In the data rows, 50 means zero.
Here are some points:
[49 46 49 49 35 45 57 48 49 49 44 53 51 58 68 62 60 49 49 36 47 51]
[47 48 37 49 44 55 74 49 33 60 66 59 52 48 43 73 66 46 34 40 50 37]
[47 53 54 44 46 50 61 51 52 46 52 49 60 57 54 45 50 53 57 50 57 47]
[51 52 54 46 50 51 50 63 50 41 40 26 59 59 52 49 38 38 56 58 44 29]
[58 44 41 51 47 40 41 53 73 63 54 49 49 32 45 49 52 42 45 45 63 65]
[48 46 70 56 50 39 41 52 70 56 46 65 61 40 56 39 51 46 60 49 51 64]
[66 53 53 60 67 56 50 44 61 57 36 62 52 57 54 61 47 69 64 56 53 61]
[41 43 45 32 57 46 37 57 64 50 48 46 63 76 32 27 41 93 78 66 65 50]
[36 51 38 38 31 36 48 65 51 60 54 76 39 44 42 40 55 38 37 44 46 53]
[44 44 40 30 57 44 45 70 70 48 43 54 70 68 24 42 52 99 93 64 73 62]
[45 40 28 43 46 48 49 56 51 60 52 57 53 56 35 41 52 42 48 50 52 52]
[39 44 46 48 59 47 40 53 45 36 47 57 68 54 55 52 49 67 49 46 51 45]
[55 45 46 42 47 52 44 57 54 43 45 39 51 53 59 55 38 45 63 60 57 47]
[40 35 56 69 43 52 54 49 52 61 50 42 50 35 37 49 53 51 53 60 57 44]
[48 51 49 44 42 38 35 48 62 62 63 50 55 37 52 43 42 50 51 69 58 54]
[37 49 56 51 51 60 61 60 64 53 55 43 60 42 44 41 43 51 45 59 52 51]
[34 48 57 61 61 44 47 52 49 62 67 40 51 35 45 52 53 44 31 35 42 51]
[44 53 48 52 45 51 55 40 35 47 52 33 36 41 36 56 56 51 51 57 51 45]
[48 48 58 68 61 51 39 34 39 42 35 42 41 44 49 45 64 53 47 32 37 40]
[59 63 63 52 59 53 47 62 59 42 25 46 56 61 46 46 42 41 49 57 51 44]
16 more points follow, each with its number after it:
[57 42 47 44 56 63 57 56 43 35 37 39 52 62 46 50 48 39 31 38 36 44] 0
[40 48 46 57 59 49 45 56 57 51 55 45 54 47 64 52 40 47 52 52 56 44] 1
[34 61 38 43 26 39 54 52 23 44 60 96 49 56 38 42 72 48 39 44 53 55] 2
[52 50 52 73 54 41 47 38 37 55 69 54 50 52 50 59 57 54 45 47 48 50] 3
[56 46 44 54 48 47 48 51 46 41 31 36 50 52 57 55 49 45 58 48 46 45] 4
[46 51 51 60 47 49 59 50 43 52 48 42 43 41 46 42 50 49 53 44 44 38] 5
[54 11 52 46 42 76 63 58 70 33 38 66 45 52 64 64 82 61 92 37 60 39] 6
[48 70 51 54 33 34 50 61 41 44 30 63 50 47 42 52 66 49 39 49 44 44] 7
[65 71 51 18 45 57 63 35 28 33 58 53 33 39 66 47 53 49 41 40 40 60] 8
[41 58 54 52 54 50 36 46 51 44 51 44 70 52 46 44 37 46 41 39 36 48] 9
[47 49 45 55 40 51 50 29 42 60 58 49 49 58 45 57 51 43 50 55 56 48] 10
[61 37 31 39 64 64 42 60 70 46 42 55 51 58 47 64 57 53 57 45 51 52] 11
[34 57 50 52 59 39 41 55 47 55 49 43 50 63 65 50 48 45 33 62 46 42] 12
[36 37 66 53 53 46 42 63 71 53 62 57 74 58 44 30 33 34 40 57 42 56] 13
[28 38 37 40 74 49 48 62 54 49 42 45 53 67 65 63 59 61 52 58 61 44] 14
[58 39 58 49 52 62 55 44 46 23 50 49 66 58 56 50 41 59 69 49 43 43] 15
Which two of these numbered points are nearest to each point below, looking only along the 4 directions in which the first points spread most? Their numbers follow each, nearest first.
[61 40 41 46 81 50 26 46 47 58 53 45 31 56 69 63 61 68 47 53 65 55] > 6 11
[38 52 57 62 59 63 62 56 54 45 42 30 52 44 45 55 58 56 47 55 49 48] > 4 9
[52 52 51 54 71 46 46 62 48 51 58 54 59 65 61 52 39 45 50 68 66 53] > 1 9
[69 42 49 39 51 76 58 47 34 41 43 39 56 53 39 67 55 41 65 49 50 52] > 0 4
[33 53 73 47 64 68 51 69 69 41 64 47 46 37 37 34 27 34 49 67 55 61] > 13 1
[60 62 49 51 40 35 33 31 41 52 43 35 52 35 45 62 47 41 42 44 46 56] > 5 9
[39 48 59 71 73 53 43 56 67 59 57 47 65 47 62 57 40 38 37 42 51 60] > 9 1
[42 65 58 51 54 41 35 39 47 68 67 44 49 70 64 41 37 49 39 56 48 48] > 1 9
Now 16 new points, numbered from 0 again:
[72 48 26 25 74 59 47 62 60 61 43 29 34 64 65 55 44 47 35 55 63 59] 0
[43 57 55 57 52 56 39 36 51 57 57 40 44 47 43 65 60 44 43 54 54 48] 1
[75 49 59 40 81 72 72 20 57 40 68 51 36 40 62 33 38 76 59 39 28 53] 2
[40 38 60 60 46 31 39 61 60 59 54 40 49 36 51 47 47 45 46 41 50 54] 3
[49 48 33 39 52 43 47 64 52 52 50 50 38 45 51 53 54 51 53 64 40 48] 4
[46 46 52 60 39 47 61 55 47 49 34 30 42 47 59 52 54 53 53 39 36 34] 5
[64 34 47 43 57 76 53 59 67 39 28 46 58 67 49 69 50 43 62 44 49 48] 6
[49 45 47 40 51 59 43 54 56 42 41 44 47 51 42 46 36 37 54 67 41 29] 7
[52 48 64 55 54 36 36 46 54 63 59 56 59 40 53 45 48 35 47 40 49 63] 8
[37 52 53 56 56 42 37 44 55 55 46 37 46 39 53 41 44 53 53 43 53 46] 9
[60 67 56 35 70 74 72 33 34 30 62 74 52 50 68 37 51 62 45 38 46 63] 10
[41 59 70 38 47 48 48 58 62 55 71 55 55 44 44 33 26 33 52 61 50 61] 11
[51 38 38 61 61 55 41 59 59 78 35 27 54 72 50 52 49 54 48 54 61 46] 12
[44 55 39 51 42 61 61 28 35 47 62 55 30 38 18 48 48 55 65 62 45 29] 13
[40 50 77 51 35 46 56 52 46 40 53 51 73 63 65 45 35 35 51 54 34 52] 14
[53 70 50 41 41 44 61 56 33 34 51 81 35 46 43 11 60 50 32 39 48 78] 15
Which two of these numbered points are nearest to each point below, looking only along the 4 directions in which the first points spread most? Their numbers follow each, nearest first.
[32 58 72 62 44 42 40 40 50 51 52 41 54 37 55 49 45 51 49 45 51 52] > 9 1
[53 56 41 25 26 66 78 32 23 51 60 56 25 67 21 73 54 39 39 59 49 36] > 13 4
[37 32 37 58 56 49 47 62 71 57 58 41 54 46 57 54 37 28 30 44 45 53] > 3 8
[84 55 66 52 68 73 44 56 60 46 38 51 55 71 58 65 59 41 49 44 49 66] > 2 6
[48 41 37 49 38 54 58 44 48 54 49 42 50 60 51 62 59 58 51 53 58 45] > 13 4
[49 47 35 53 53 41 39 46 56 62 55 41 42 33 48 44 40 34 40 49 50 48] > 3 8
[33 48 77 54 50 46 45 65 73 51 62 68 74 47 44 36 34 43 57 55 44 57] > 11 3
[56 71 59 40 36 45 50 48 47 46 52 67 56 37 51 55 45 29 34 45 58 58] > 3 1
